One turn moves each row of this set onto another row. After a few examples, where does it send each row asked below?
nife: [  3   2  10   0  -6   0 -10  18   6  12   3   8  -7 -13   5 -14 -20  13
  14 -14  15   6  -7  -2  -4  -3   5  24 -13  11  -1  -2  -3   2   8  -2
  -4  -4  11   6  10  34  -4   2   4 -30   3   7   0  21   3  -1  23   2
  11  27   5]
Sedi: [ -1 -12  -2  -1  -3  13  -6   2  17  -1  -3   0  -3 -21  26  11 -11  -5
  -3   6  -6  -5   3  15 -14  -6   9  13 -25 -35  -1  -9 -16   4  -3 -17
   6   3   4   6   3  42 -18   0   4  16   4  -9   8 -24 -11  11  21   2
   6  -5  -2]
rop: [  4  -3   8  10  -1   5 -12  -7 -24   6   1   2 -21  14   5   1  37  -8
 -32   2   5  -5 -13  15  23  -9   3 -31  -6  -8  -2  -7  -6   5   8 -16
   2   8 -13  -3  -6 -15  -4   9   1  -3   2   9 -11 -16   5   4  26  -2
   5   8  11]
deruz: [-11   1   6   3  -3   2   6  -3  13   8  -6   0  13  16   7  -1  -5  18
 -22  -7   1   6   2   1   1 -10  -4  15   2 -35   3  -4   3   3  -1   7
  -5   4 -15   6  -9 -23  -9   6 -48  19  -8   2   3  -2   7   6  -2  -4
 -10  14 -15]
rolib: [  1   0   9   2  -6   3 -10  17   8  11   5   8  -5 -13   6 -12 -22  12
  14 -14  15   4  -4  -1  -4  -3   4  25 -11  12   0  -3  -2   2   8  -4
  -2  -1  12   5   9  34  -5   5   4 -29   2   4  -2  21   0   2  24   4
   9  25   6]
tume: [-13   5   9   3  -4  -4   6  -2   9   7 -11   2  13  13   6  -7  -2  18
 -23  -8   3   5   1   2   2 -12  -4  12   1 -40   2  -2   7   0   0   9
  -9   2 -17  10 -12 -18  -7   5 -44  22 -10   8   2  -2  14   3   0  -6
  -5  18 -13]
zesar: [ -2   3   1   4 -11   5  28  10  -6   0 -11  -2  15 -15  18 -10 -34  20
  13   6   1  15 -12  -1  11  -4  -6  28 -23 -17   4  -3  15   7  -3  -1
   2 -10  -2   9   9  12   1  -3   0  -6  -4   4  14  19 -22  -9 -16  -3
 -10   7 -10]
Nufe: [  0  -7   0  12 -15  -7 -16   7  -8   1 -11   5   5  46   5  -5  29  -8
  15  -4   8   4  -5  18  -9 -11   7  -8   9 -11  -1  -8  20   6   4  -3
 -10   6 -15  -2   4 -16  10  15  19  -7 -13   5 -19 -23  -7  -4   3   3
  -1  -1   2]
Lisub: [  1   6   9  -2  -2   6  23  12 -12   1 -15   6  13 -13  14 -18 -31  14
   7  11   2   6 -16  -8  15  -3  -3  32 -21 -17   6   0  24   4   4   5
   2  -5   2  16   0  15  -4 -15   6  -6   1  10  12  16 -15  -4 -19 -11
 -10  17  -5]
sive: [ -3   2   7   4  -5  10  22 -16 -27   3   7  -6  12   2   8  11  -2 -27
  -3   4   6   9 -14   8   2  -3   3 -20  18   2   0  -3   0   5  -2 -11
   6   1  11  -8  -4   2  -5 -12 -16   8   1   0  26  31  26   6 -20 -14
   7  -1  -3]
Fufi: [ -3   2   8   4  -6   8  22 -14 -27   2   5  -5  12   2   7  10  -1 -26
  -1   3   7   8 -16   8   4  -4   3 -21  19   3   1  -3   0   6  -2 -10
   2   2  11  -9  -4   4  -1 -12 -15   9  -1   3  26  30  25   4 -18 -16
   4  -1  -2]
pidip: [  1   7   6   7  -4   7  29  13  -6   3  -9   6  14 -13  18 -12 -32  18
   8   8   3   9 -13  -5  15  -3  -1  31 -25 -14   7  -3  18   5   4   3
   4  -9   1   9   5  13  -2  -5   5  -6  -1   7  10  17 -16  -3 -21  -9
 -16  11  -6]
kob: [ -2   0   0  10 -10  -3  -9  12  -5   5  -6   5  -1  47   2  -5  31  -5
  16  -2   7   4  -5   8 -13 -11   5  -6   5  -5   6  -8  17   6   9   8
  -9   0 -16  -2   2 -19   4   9  11 -17  -8   8 -24 -28   4   1  -5  -1
  -7  -5  -1]
gope: [ -1  -3   2   4  -4  -1   4  13   8   6   3  -3 -20 -15  12  22  13   8
  18   9   3   4  20  -7  14  -5   2 -55  -1   7  -1 -10   3  -1  11  -5
   0  -1  -5   0  -6  -1  -5  -5  30  19  -1   2  -7   9 -13   6  12   3
   6   5  -2]
fule: [  3 -11   4 -12 -10   6 -21   4  -6   4  -4  -2   1  48   3  -8  22 -16
  12   8  -2  -8   1   8 -11 -10  11   7  17 -11   0  -8  18   5   4   6
  -4   7 -10   3  -6 -26  -4  -5  10 -15  -1  -3 -17 -22 -14   7   2   5
  -2  -2   6]
bekif: [ -6   2   2  -9   6   9   5  12  12   4  -8  -4 -11 -19  15   4  -4  -4
   0   8 -10  -2  -5  -1 -20 -10   6   8 -27 -32   9  -5 -19   5   4   1
  -4  -5   1   9  -4  40 -22 -15  -6   2   6   4   3 -36  14  11  15 -11
  12  -4  -8]
Mup: [-10   3  10   8  -2  -4   0  -2   8   7 -14   9  16  13   8  -7  -4  17
 -28  -7   6   1   0   3   6 -10  -3  14   3 -39   1  -1  12   1   3   7
  -6   8 -13  10 -15 -13  -6   7 -36  27  -9  11   0  -3  12   4  -1  -7
  -8  23 -10]
guzav: [  1   5   7   3  -1   6  -7  -3 -25   7   1  -5 -26  13   1   0  41  -3
 -27   2   1  -1 -14  10  17 -10   5 -34  -7  -8   1  -6 -10   4   5  -9
  -1   3 -17  -1  -6 -19  -6   6  -6 -10   0  12 -10 -18  13   2  28  -3
   8   0   7]
lir: [  8  -5   3  -1  -4  17  -8 -10 -17   6  11  -8 -24  14   6   6  32  -9
 -29   7  -3  -8  -6  12  17 -11   6 -24  -6  -5  -2 -13 -12   2   1 -15
   8   5 -11  -8  -5 -29 -10   6 -12 -13   4  -4  -9 -12  -4  10  27   5
   0  -5   9]
Vepog: [ -1   0   9 -11   2   3   6  13   9   8   6  -4 -26 -13   6  19  14   3
  15  14  -3  -4  18 -19  11  -6   3 -49   4   7   2  -8   5  -2  11   8
  -1   2   0   4 -17  -3 -14 -25  26   9   6   5  -5   4  -8  12  10  -2
   7   8   0]
miz: [ -8   1   8  10  -1   0  -2  -4  12   8 -11  12  19  13  10  -3  -5  14
 -30  -6   5  -2   0   5   8  -9   1  16   3 -35   1  -4  12   0   3   2
  -1  10 -10   5 -14 -17  -9   9 -36  24  -7   5   2  -3   4   7  -4  -6
 -12  24  -8]
lok: [  2  -3   5  -1  -8   5  -9  16  10  12   7   6  -6 -11   7  -9 -24  13
  15 -13  14   4  -3   1  -4  -3   5  29 -13  11   0  -4  -4   4   6  -5
  -1  -3  14   4  13  30  -5   1   0 -31   2   0   2  22  -3   1  24   9
   8  22   5]
nerok: [ -4  -2   6   0  -8  -3  10  -5 -17   1 -12  -5  -5 -18   2 -10   1 -29
   7  -6  -1  10  -6  -1  21 -10  -8   0  25   3   4   3   7   3  16  -7
  -5   0  -8  12   0  -2   5  -2  34   2  -3  11   9 -54 -16 -10  -9  -2
  11  16   2]
bekez: [  8  -7   4   8  -3  11 -16 -11 -17   4   8  -1 -19  14   8   7  36 -11
 -35   5   2 -10  -9  16  22 -10   7 -27  -5  -7  -3 -11  -9   2   5 -19
   9  11 -10  -5  -4 -19  -6   9  -2  -6   2   1 -10 -12  -7  10  26   3
   0   2  14]
sudo: [ -8  -2   5   7  -4   3   4  -5  16   7  -5   5  16  14  12  -1  -8  17
 -28  -6   5   0   4   5   4 -10  -1  19   2 -35   1  -6   6   2   1   5
   0   7 -11   2 -10 -22  -9   9 -41  22  -6   1   1   1   1   9  -6  -3
 -16  15 -11]
miki: [ -1  -6   7 -17  -4   4   0  10   6   8   3 -10 -23 -14   9  18   9   0
  17  12  -5  -1  20 -14  12  -6   6 -47   7   2   1  -9   5   0  10   3
   0   1  -4   6 -16  -6 -13 -23  26  15   3   0  -3  11 -16   9  16   6
  14   7   2]
telom: [ -6   5   3   7   6   1   4  13  11   3 -12   8  -6 -21  18   7   0  -2
  -4   5  -3  -1  -7   5 -13  -6   5   1 -31 -32   7  -2 -14   5   7  -5
  -5  -2   3   9  -1  48 -16  -3   5  10   1  11   1 -37  16   9  13 -15
   8   3  -7]
lag: [ -3  -3   0  14   0   4  -4   6  15   0 -11  12  -2 -22  24  10  -4  -4
  -6   4   1  -3  -3  15 -11  -7   6   4 -27 -32   2  -5 -13   6   5 -15
   3   2   3   6   3  50 -13   7  12  17   1   5   2 -31   0   9  18  -6
   2   3  -2]
Kebek: [ -2   6  10 -11  -9   5  20  11 -15   1 -15  -1  13 -13  10 -19 -33  12
  10  11  -1   9 -13  -7  14  -4  -2  30 -16 -22   3   4  21   6  -2   6
  -2  -8  -5  17  -1  14  -2 -18   4  -4  -1   8  15  18 -16  -8  -9  -8
  -1  15  -8]
Gop: [ -4  -6   1 -12   0  16  -2   4  17   3  -3  -9  -9 -18  21   7  -9  -6
  -2  11 -11  -3   2   6 -18  -8   7  14 -23 -34   3  -7 -20   4  -3  -9
   2  -2   2   7  -1  35 -23 -12  -7   5   6  -8   7 -27  -1  13  22  -2
  11  -9  -6]
zekov: [  2  -3   1  -5  -5   2 -10  11  -3   7  -3   1  -5  48   0  -7  28 -10
  13   5   2  -3  -4   2 -16 -10   7   2   8  -6   7  -9  17   5   8  11
  -5   1 -10   2  -4 -28  -4  -5   5 -23  -2   0 -24 -28   1   5  -6  -1
  -5  -5   1]
fena: [  1   5   8  -3  -6   1  -8  18   7  12   6   3  -6 -13   3 -12 -22  14
  16 -14  12   9  -4  -4  -6  -3   5  24 -14   8   2  -1  -2   3   8   0
  -7  -5  11   6   9  30  -6  -2  -2 -32   1   6   0  19   4  -1  26   4
  12  26   4]
tefa: [  1   0   7  -7  -9   4  -9  17  10  14   7   1  -7 -12   5 -10 -22  14
  16 -13  11   7  -4  -1  -6  -3   4  26 -13  10   2  -3  -4   3   7  -2
  -3  -6  10   5  10  29  -5  -2  -4 -34   1   3   1  20   0  -1  25   7
  12  22   2]
Nuv: [ -8   1   2  -5 -10  -1  19   1 -16   2  -9 -16 -11 -16   0  -6   0 -24
  15  -8  -5  20  -4  -4  13 -11 -10  -4  22   3   4   2   0   3  12  -5
  -9  -6 -14  10   6  -9   3  -1  22  -5  -7   9  10 -55 -10 -12 -10   0
  13   4  -4]
niza: [ -2  -7   2   2  -4   5  10  -7  -8   3  -5   0  -4 -16   7  -2  -1 -33
   5  -2  -2   1  -2  -1  24  -8  -5   8  23   8   6   0   5   0  19 -11
   4   5  -4   9   0  -7   1  -1  34  -1   0   2   7 -49 -24  -1 -15   2
   1  15   8]
lesas: [ -3   3   4  -7 -12   5  24   9 -12  -2 -15  -8  13 -12  14 -14 -36  18
  12   7   0  16 -10   0  10  -3  -5  29 -19 -23   2   1  16   6  -7   1
  -3 -10  -6  13   6  15   0  -8   0  -3  -4   4  16  20 -20 -10  -8  -1
  -2   8 -10]
rad: [ -1   1   7   4  -6   6  20 -14 -28   1   4  -3  13   1   7   8   0 -26
  -4   5   8   7 -18   8   5  -3   3 -23  18   2  -1  -2   0   7  -2 -13
   2   2  11  -8  -5   6  -1  -9 -11  10   0   2  25  30  25   3 -19 -17
   8   4   0]
Bofep: [ -1  -1   9   5  -6   8  20 -17 -27   2   5  -3  15   0  10  10  -1 -28
  -5   6   7   5 -16   9   5  -3   3 -19  19   1  -2  -2   0   4  -1 -13
   7   4  12  -8  -5   4  -3 -10 -11  11   1  -1  25  32  23   5 -19 -15
   4   3   1]
dozit: [  0  -1   6   5  -6  10  20 -17 -26   3   8  -4  12   1   9  11  -2 -30
  -3   6   7   5 -15   8   3  -5   4 -18  18   2  -1  -4   1   5  -2 -12
   6   1  11 -11  -6   1  -5 -13 -13   9   2  -2  26  32  23   8 -19 -17
   4   0  -2]
zifu: [ -2   3   6   2   1   0   8  16  10   8   4  -1 -25 -14   9  22  14   6
  16  10   0  -1  16 -13  12  -4   3 -55  -3  10   4 -10   3  -1  13   1
   2  -1  -1   1 -12  -3 -11 -13  29  14   1   6  -9   4  -7  10   9  -2
   5   7  -1]
rina: [  4  -1   5  -3  -3  12  -3  -4 -20   7   9 -11 -28  13   2   2  36  -4
 -24   5  -5  -1  -8   8  14 -11   5 -27  -8  -6   1  -9 -15   3   3  -9
   1   1 -14  -4  -4 -27 -10   0 -15 -16   3   4 -10 -18   8   5  27   2
   7  -5   6]
Zon: [  0  -6   5  -9  -8   1   0   8   7   6   3  -8 -22 -14  10  19  10   2
  16  12  -1   1  24  -6  14  -6   5 -51   4   2  -3 -10   5   0   5  -6
   0   0  -6   3 -12  -2  -7 -13  30  20   1  -1  -3  12 -19   5  20   7
  12   6  -2]
led: [  1  -9  -3   0  -5  10  16  -7  -5   5   4 -10  -8 -15  11   4  -5 -28
   9   0  -4   6   3  -2  15  -8  -6  10  21  11   5  -5  -2   2  15 -10
   6  -1  -4   1   6 -17  -2  -1  24  -9   2  -4   6 -48 -27   2 -18   4
  -5   1   4]
Voz: [ -3  -3  -5  -3  -9   7  24  -1  -7   2   1 -17 -13 -15   4   0  -2 -22
  14  -7  -6  19  -1  -4  11 -11 -10   3  20   8   5  -5  -6   3  11  -7
  -1  -7 -10   3   9 -19  -1  -1  17 -11  -4   0  10 -52 -19  -6 -16   2
   5  -5  -5]
zeka: [  2 -14   0  -2 -16   0 -24   0  -8   1  -8   0   5  47   4  -8  24 -15
  10   2   5  -5   1  17 -10  -9   8   3  16 -16  -5  -8  20   6   3  -3
  -5   8 -14   0   0 -20   5   8  17  -6  -8  -2 -15 -19 -18  -3   8   8
   0   0   4]

fena moves to nife
miz moves to sudo
niza moves to led
Where do these go?
Lisub moves to pidip
rina moves to guzav
gope moves to Zon
kob moves to Nufe
telom moves to lag

